rotation ticks, each row followed by its count of ticks:
The counts run from 0 to 427.
[185 119 110  94 167 165 101  85 125 149 148  84 117 143 142 119 157 153
 118 166 172 138 102 141 162 162 139 140 164 117 143 142 112 116 121  65
  82  83 125 125 113 139  65 103 122 149  99  78 143  70 153 109 110 127
 129 106 125 132 150 152 148 141 142 126 164 145 143  98 170 141 142 150
 134  89 120 158 144 118 118 131 104 155]	89
[162 160  93 119 106 115 117 145 119 107 153  99 154 113 189  74 131 140
 161 147 118 103 133 142 164 133 144 129 199 133 157 188  80 106 148 115
 113 112 161 140 165 113 116 150  94 164  98 125 139 124 178 140 119 131
 111 127 139  80 131 156 121 133 141  99 175  94 147 161 189 119 140 137
 143 131 136 121  92 137 144 157 131 145]	80
[128  92 126 139 164 120  97  63  95 128 171 107  83 128 178  84 123 140
 116 140 102 135  91 132 171 113 147 117 114 105 105 153 149 148 181 111
 127 156 107 142 130 126 132 123  97 179  99 146 150 114 150 106  73 127
 167 121 165 126 163 140 119 157 122 104 171 163 161 156 142 142  93 118
 150  84 123 103  93  96 128 129  90 139]	281
[155 101 135 138 179 138 125 102  99 118 149  82 178 138 132  71 124 129
 108 140 109 144  67 133 152 142 158 108 131 134  85 158 151 121  93  66
 126 106  89 108  96 165 132 111 129 139 157 146 110 107 132  92 118 126
 154 144 138 141 139 153 114 159 156 139 147 152 125  66 142 190 123 123
 119 126 122 126 126 135  98 151 110 140]	106
[123 184  88 153 115 132 105 137 155 120 167 136 125 148 153  79 111 148
 147 131 156 128 136 115 193 129 108 127 229 160 162 143  91  95 115 124
  82  85 160 133 129 136 115 126 125 158 112 161 134 122 147 158 113 113
 117 107 130  53 120 125 110 104 136 131 164 126 179 159 175 126 126 161
 124 148 126 149  83 133 144 170 112 153]	81
[121 165 100 156 136 160 123 135 149 123 152 130 133 140 141  60 133 149
 131 122 156 161 136 126 187 157 138 123 228 151 107 159 107 103 105 119
  96  59 155 157 128 146  80 152 133 158 101 136 122 129 148 155 155 159
 127 139 113  95 129 135 146 129 132 125 169 133 150 100 154 145 143 130
 114 179 140 108 120 141 141 131 132 164]	381
[145 130 109 122 150 134 111 135 118  98 169 123 146  99 201  96 108 149
 126 143  99 101 110 147 199 136 162 121 197 155 103 169 109 147 116 114
 158 105 134 125 131 155 118 126  92 133 135 156  75 136 151 159 102 134
 118 146 130  64 126 159 119 132 120 137 162 124 167 125 159 105 110 167
  96 152 139 102 104 108 119 154 113 146]	29
[176 141 113  66 171 150 141 101 130 168 110  88 139 139 166 119 114 113
 101 166 169 161 133 119 139 111 180 152 162 120 155 143 109 113 116  82
  98 122 117  91  81 104 119 118  98 137  84  97  99 120 151  78 124 102
 100 124 139 105 143 153 146 129 159 151 152 135 137 102 163 132 115 143
 133 102  78 140 168 131 114 171 115 161]	38
[165 120 103  97 151 164 114 126 127 122 130  90 109 131 119  73 132 110
 108 162 144 152 111 106 173 155 151 121 111 134 148 147 162 132 123 109
  95  78  97 129 120  94 116 109 140 150 116 135 124 105 164  99  88 149
 126 119 138 135 152 125 155 188 145 117 143 186 135  98 164 100 119 109
 117 137 112 144 155 121  95 150  82 191]	390
[170 127 106 108 191 144 108 114 132 147 112  91 165 105 124  90 116 143
 125 140 103 113  76 146 161 173 153 110 158 153  86 156 138 125 120  81
 108  90  99  92 148 151 101 112 146  84 157 110 102  79 150 117 109 139
 142 130 116 154 155 166 163 121 155 137 145 115 115  61 133 143 130 148
 123 171 129 121 112 135 112 136 123 151]	313
[144 144 143 121  92 116 114 129 146 107 139  84 165 133 166  62  96 152
 138 144 114  91  90 126 117 117 163 123 170 116 154 149 116 100 139  64
 135 103 142 139 174 150 127  84  89 157 112 123 134 127 183 162 124 118
 128 148 114 126 168 150 101  90 164 100 164 121 114 124 179 135 155  85
 142 144 136 122 128 122 123 155 147 139]	367
[146 122 110 168 138 113  61 149 123 111 162 115 163 124 156  56 131 163
 144 124 133 127  92 201 177 153 175 104 190 153  72 164 157 107 114  91
 147  90 140 128 150 164 119 120 105 156 121 141 141 118 142 164 162 133
 154 159 153 110 115 168 133 135 170 133 173 128 139  71 140 173 137 105
 142 147 144 145  85 147 107 146 141 112]	157
[167 141 136 130 163 172  58 106 142 154 171 130 113  96 154 149 113 159
 102 132 129 110 102 118 221 121  94 101 192 111 142 134 129 123 159 106
  65  87 124 143 125 153 122 122 129 148 108  99 120 115 109  98 118 145
 127  91 151 105 115 114 119 105 149 142 157 154 145 136 199 141 126 181
 172 112 110 137 141 127 119 154 112 166]	295
[147 130  74  93 111 170  86 110 157 129 157 132 118 144 131  90 112 187
 120 115 116  87 110  79 164 113 108 146 159 121 156 124 106 120 124 121
 124  89 128 125 118 162 154  67 154  95 153 111 142 126 180 163  82 100
 123 136 133 103 149 167 104 125 136 132 166 129 145 104 155 113 161 143
 131 102 117 120  93 175 125 139 100 159]	19
[179 120  97 117 131 163 182 112 129 160 137  79 164 126 131  64 114 138
 135 113 130 120 104 110 126 109 155 114 130 118 134 166 139 128 109  56
 126 109 142  94  99 171  60  90 138 108 123 126 117 122 165 136 117 148
 122 130  97 129 168 142 119 135 150  93 174 134 118 101 151 170 148 115
  88 113 102 104 129 110 147 163 121 176]	315
[147 123  84 105 154 173  99 127 129 185 167 100 103 134 113  93  91 109
  99 113 131 123 118 104 167 139 146 100  91 115 141 163 138 143 166 129
 103 104 109 138 148 122 149 130 158 101 114  69  83 108 170 108 121 136
 181 110 129 166 137 160 128 145 169  79 139 139 146 115 130 121 131  98
 118 117 112 111 129 177 128 169 116 185]	310
[105 136  85 104 152 162 108 146 152 166 150 112  98 147  98  85  79 116
 122 120 154 117 116 107 192 146 150 139 134 124 127 152 116 144 173 112
 108  91 113 123 128 107 153 102 136  96  81 116  77  99 173 151  95 135
 118 134 137 141 136 174 162 168 167 121 152 101 149 128 183  87 142  97
 106 132 117 115 123 138 129 160 124 171]	22
[179 116  64  94 143 142 182 106  77 152 139 103 173 120 156  52 129 136
 144 150 139 137 125  93 126  86 142 134 146 144 147 174  99 109  99 101
 139 124 109 107  86 160  81 128 113 128 128 138 134 151 155 100 133 129
 174 131 126  99 138 142 109 148 150 121 138 125 126 134 113 143 132 154
  93  98  85 140 106 124 147 184  93 175]	396
[138 149 121 100 105 151  92 151 130 109 172 104 145 128 171  68 102  77
 119 146 124  85 119  96 137 126 114 125 132 186 167 198 106 133 153 137
 103 116 119  94 158 170 155 108 131 148 157 144 101 123 197 146 139 134
 139 111 116  94 114 142  98  91 177 108 156 109 124 138 174 111 155 153
 111 172 119 120 120 165 117 166 122 182]	305
[126 170  94  80 143 146  79  97 122 162 161 149 110 166 129  51 124 131
  97 127 174 174  92 113 151 155 150 157 168 186 108 130 113 133 123 139
 120  82  98 101 113 132 151 122 141 139  83 127 123 158 162 142 109 128
 116 134 136  84 110 148 128 108 132 146 137 147 109  81 139 137 123 145
 120 110 118 101 151 118 118 165 123 125]	35
[175 149  65 100 122 160 129 134  98 127 148  98 136 152 148  84 112 133
 123 124 116 125 133  84 120 127 158 123 159 153 165 154  91  83  86  97
 109 100 138 137 110 127 146 162 128 155 128  91 129 126 198 118 118 113
 155 137 112  71 131 146  95 140 140 110 172 150 146 117 135 140 119 124
 116 105 117 159  99 158 141 150 100 152]	384
[143 140  97 126 184 133 112 108 140 118 110  78 128 141 147  97 114 143
 109 142 126 117  90 159 182 167 182 134 162 147  78 150 112 127 118  63
 134  90  93 116 125 128 129  93 128 119 119 131 117  69 140 121  85 135
 136 137 143 126 163 191 163 183 143 152 162 107 149  64 158 138 119 126
 132 147 136 140 102 126 113 138 110 129]	25
[185 136 102  88 165 142 141  99 131 168  94 102 115 141 138  99  85 131
 110 151 141 152 109 120 159 121 167 147 160 110 137 123 109 108 105  85
  92  94 106 124 109 105 100  77 134  73  98 121 111 114 147 110  63 106
  97 128 131 120 174 154 162 145 150 139 170 131 131  93 178 133 109 132
 121 128 105 127 131 129 135 161 115 164]	326
[165 182 116 124 110 117 119  86 121 146 113 101 141 153 164  46 146 148
 159 151 155 156 110 149 126 142 134 109 173 152 154 132 114 107 110  69
 113  94 162 137 140 164  78 105 116 143  68 124 185 110 158 141 104 123
 161 120 116 125 191 148 127 120 137  77 187 127 143 121 169 147 141  97
 110 125 128 127 119 103 172 143 116 134]	78
[156 110 103  86 164 164  81 129 118 104 136 119 170 129 173  94  96 156
 135 160 115 105  92 109 183 118 148 133 185 150 121 126 107 123  99 111
 146 107  92 126 125 136 129  78  86  82 163 144  95 157 141 133  89 110
 136 163 100  91 138 150  96  81 131 138 138 161 144 101 109 113 114 142
 121 162 127  94 110 177  78 143 118 140]	111
[126 150 130 102 111 141 158 109 153 172 114 109 129 179 156  59  92 129
 145 175 111 138 134 119 147  98 156 150 159 115 155 135 105  94 169 110
 103 147 117 108 113 110 122  72  98 112  93 111 141 120 147  95  69 104
 114 141 149 107 143 163 150 111 149 118 129  75 127 135 168  94 130 114
 148 129  89 132 113 152 141 162 102 167]	275
[152 150 139  76 148 154 156  98 137 167 142 117 132 125 147  72 110 105
 107 153 158 155 129 118 156 112 166 112 140 150 157 147 138 156 147 121
 102 127 111  93  70 128 104  82 123 161 103 134  89 122 142 106 114 131
  95 115 139  89 144 141 134 143 156 152 134 141 126 118 180 115 120 178
 116 126  85 116 170 108 146 187 101 174]	39
[134 124  99 162 175 149 155  94 129 141 141 133 146 143 149  74 122 135
 123 130 131 187 115 133 203 134 143 112 204 138  86 147 101 144  86  86
  97 108  84 145  92 128 102 135 127 117 127 150 101 148 113 103 113 119
 125 149 146  85 122 158 164 148 114 156 166 143 176  90 126 138  90 180
 110 130 108  99 106 139 146 165  86 164]	330
[179 138  96 125 174 170  71 102 144 151 149  92 117 121 151 112 101 161
 100 131 130 112  88 135 196 149 150 132 178 137  93 150 125 132 167 100
 106  91 103 121 148 167 110 111 125  88 124  77 131  97 142 142  87 115
 156  99 128 129 163 184 169  99 142 159 119  86 131 101 125 114 146 166
 128 116 137 124  90  96 102 151 125 138]	232
[153 140  73 120 126 178 116 109 111 114 169 157 115 139 151  67 109 140
 141 127 149 159  99 101 153 102 137 131 190 140 126 113 107 105  64 102
 142 107  98 134  94 155 112  79 130 122 116 169 136 161 159 170 102 123
 135 119 103  88 164 147  96 133 120 134 152 154 154 100 139 105 133 120
  93  97 113 114 118 132 134 153  88 147]	31
[114 142 103 137 137 175 107 123 110 127 169  95  70 182 141  90  71 128
  99 153 100  85  90  69 150 116 151 142 135 149 120 143 113  84 140 100
 105 107  77 139 154 120 169 107 131 118 133  94 145  90 180 104 121 114
 165 116 141 129 163 167  89 136 137 136 129 105 160 119 161  94 144 113
 127 109 103 147  95 159 124 158  79 143]	228
[146 157 116 138 131 157 154 142 142 105 165 134 153  97 169  52 110 135
 142 121 104  98 128 107 175 133 180  99 171 165 131 196 123 156 120 128
 151 132 128 144 150 148  95 130 141 118 142 131  79 147 153 152 123 147
 118 128  94  70 143 159  93 118 145 119 129 104 152 108 134 108 141 162
 107 142 134  99 112 122 146 204 125 156]	173
[171 126  96 120 160 139 138 124  73 141 165 133 144 121 159  65 110 124
 140 138 100 149  99  92 152 116 154 106 135 131 135 201 112 156 143 140
 147 169 101 153 109 123 130 167 104 147 144 104 110 159 156  89 115 137
 188 144 124  88 119 143 108 125 142 107 131 165 136 145 103 115  94 123
 156 119 113  99 138 130  98 175 123 152]	45
[156 157 147 123 153 133 143 114 129 137 163 140 132  81 157  55 110 107
  84 124 121 145 123 128 150 100 170 105 149 137 132 175 151 187 149 130
 117 109 105 125 109 139 115 107 129 163 131 151  86 147 118  99 110 143
 104 114 142  69 106 150 140 180 138 149 112 127 111 106 178 148 128 189
 136 130 107 108 165  97 124 187 110 162]	40
[177 154 107  73 123 143 100 110 150 136 130 122 125 147 147  63 120 159
 149 153 125 144 108 108 173 106 159 155 192 109 165 115 110 111 102 111
 113 120 110 142 130  98 146  79  90 113 128  82 161 169 155  98  68  91
 118 155 104  88 134 142 145 147 126 158 145 155 124 132 122  97 110 109
 172 102  84 135 154 153 102 169 114 134]	337
[149 156 106 157 157 106  93 100 137 134 136 104 144 122 149  81 119 164
 164 169 111 140 101 174 201 178 160 113 190 128  94 146 111 135 141  89
 136  83 132 167 192 120 117 154 117 105 109  90 146  84 136 116 120 133
 161 115 136 111 153 154 157 117 137 143 174 127 150  99 161 129 113 123
 164 145 160 106  92 110 134 117 145 135]	76
[130 134 170 121 142 108 150  94 143 154 140 147 139 102 172  67  85 131
 139 130  98 162 111 128 161 101 131  91 143 135 135 152 126 151 139 127
 112 121 105 138 114 158 104 111 156 122 125 169  82 146 107 112  80 137
  89 116 144  90 154 141 117 116 130 105 169 127 156 119 149 142 107 183
 133 150 104  92 134 107 171 185 109 180]	121
[188 145 146 137 144 135  84 105 137 104 132 137 120 127 145  74 143 122
 159 156 120 109  94 129 195  96 125 107 168 121 146 138 134 112 138 135
 122 132 106 158 141 123 105  77 101 131 164 121 159 152 123 102 107 113
 185 126 104 113 143 142 124  97 153 137 100 156 120 128  81  93 125 121
 161 111  90 127 101 132 103 155  74 138]	348
[167 127 165 133 164 110 127 108 147 106 140 151 115  84 181  62 104 162
 122 122  54 124 105 128 184  94 141  69 146 113 120 167 135 148 108 118
 150 133  72 178 137 130 119 106 149  94 172 143  97 145 133 100  56 114
  93 125 128  84 127 115 114 127 119 115 155 154 156 107 149 137 117 164
 166 142 128  95 116 115 144 155 115 133]	122
[124 163 119 115 128 138 122 119 146 147 150  97 133 144 167  87 110 124
 154 170 165 147 114 112 182 119 170 156 203 115 139 145 123 109 169 102
  87 103 142 151 116 108 102  95  74 157  61 116 148 153 141 123 160 108
 145 112 142 117 142 125 135 121 159 113 160 114 129 161 171  85 136  73
 133 127 136 117 139 153 120 151 126 162]	287
[160 137 103 133 145 125  85 131  93 117 145  94 173 160 174 107 115 138
 162 143 148 115  87 153 160 137 175 134 185 154  99 143 125  84 102  71
 124 103 122 117 137 143 120 114  82 135 130 111 133  89 153 118 167 109
 171 153 126 116 157 178 117 113 175 119 164 147 161 113 142 159 144 119
 117 138 114 147  96 161 120 150 103 106]	158
[141 120 164 113 122 112 102 112 126 117 114  87 170 147 167  82 123 112
 109 169  95 119  95 137 107 113 113 132 133 124 158 157 142  89 162  87
 115 114 126  83 136 151 148  74  82 182 123 112 173 120 145  67 103 100
 138 128 182 129 151 154  87 137 165 113 170 131  98 122 181 150 143 144
 169 135  97 175 143 149  88 136 114 134]	355
[143 158 126 125 119  78  94 136 148 139 133 154 169 145 135  16 124 147
 179 156 106 155 112 146 157 145 137 115 174 129 109 147 137 129 137 136
 137 115 137 159 166 109 154 134  87 127 112 110 155 143 133 144 113 134
 146 158 140 108 103 176 145 112 174 118 158 132 129 149 152 147 124 121
 186 162 112 102 100 180 102 170 130 127]	208
[152 135  79 117 119 142  82 140 107 111 190  99  73 162 145  95 109 136
 108 146 127 116 114 109 163 123 132 128 150 106 144 140 104  96 130  98
 106  83 126 159 142  88 187 129 127 163 109  83 147 103 178 102 111 100
 139 123 132  98 147 131 117 170 146 124 168 142 173 136 179  98 117 101
 154  99 113 157 127 172 128 160 100 148]	84
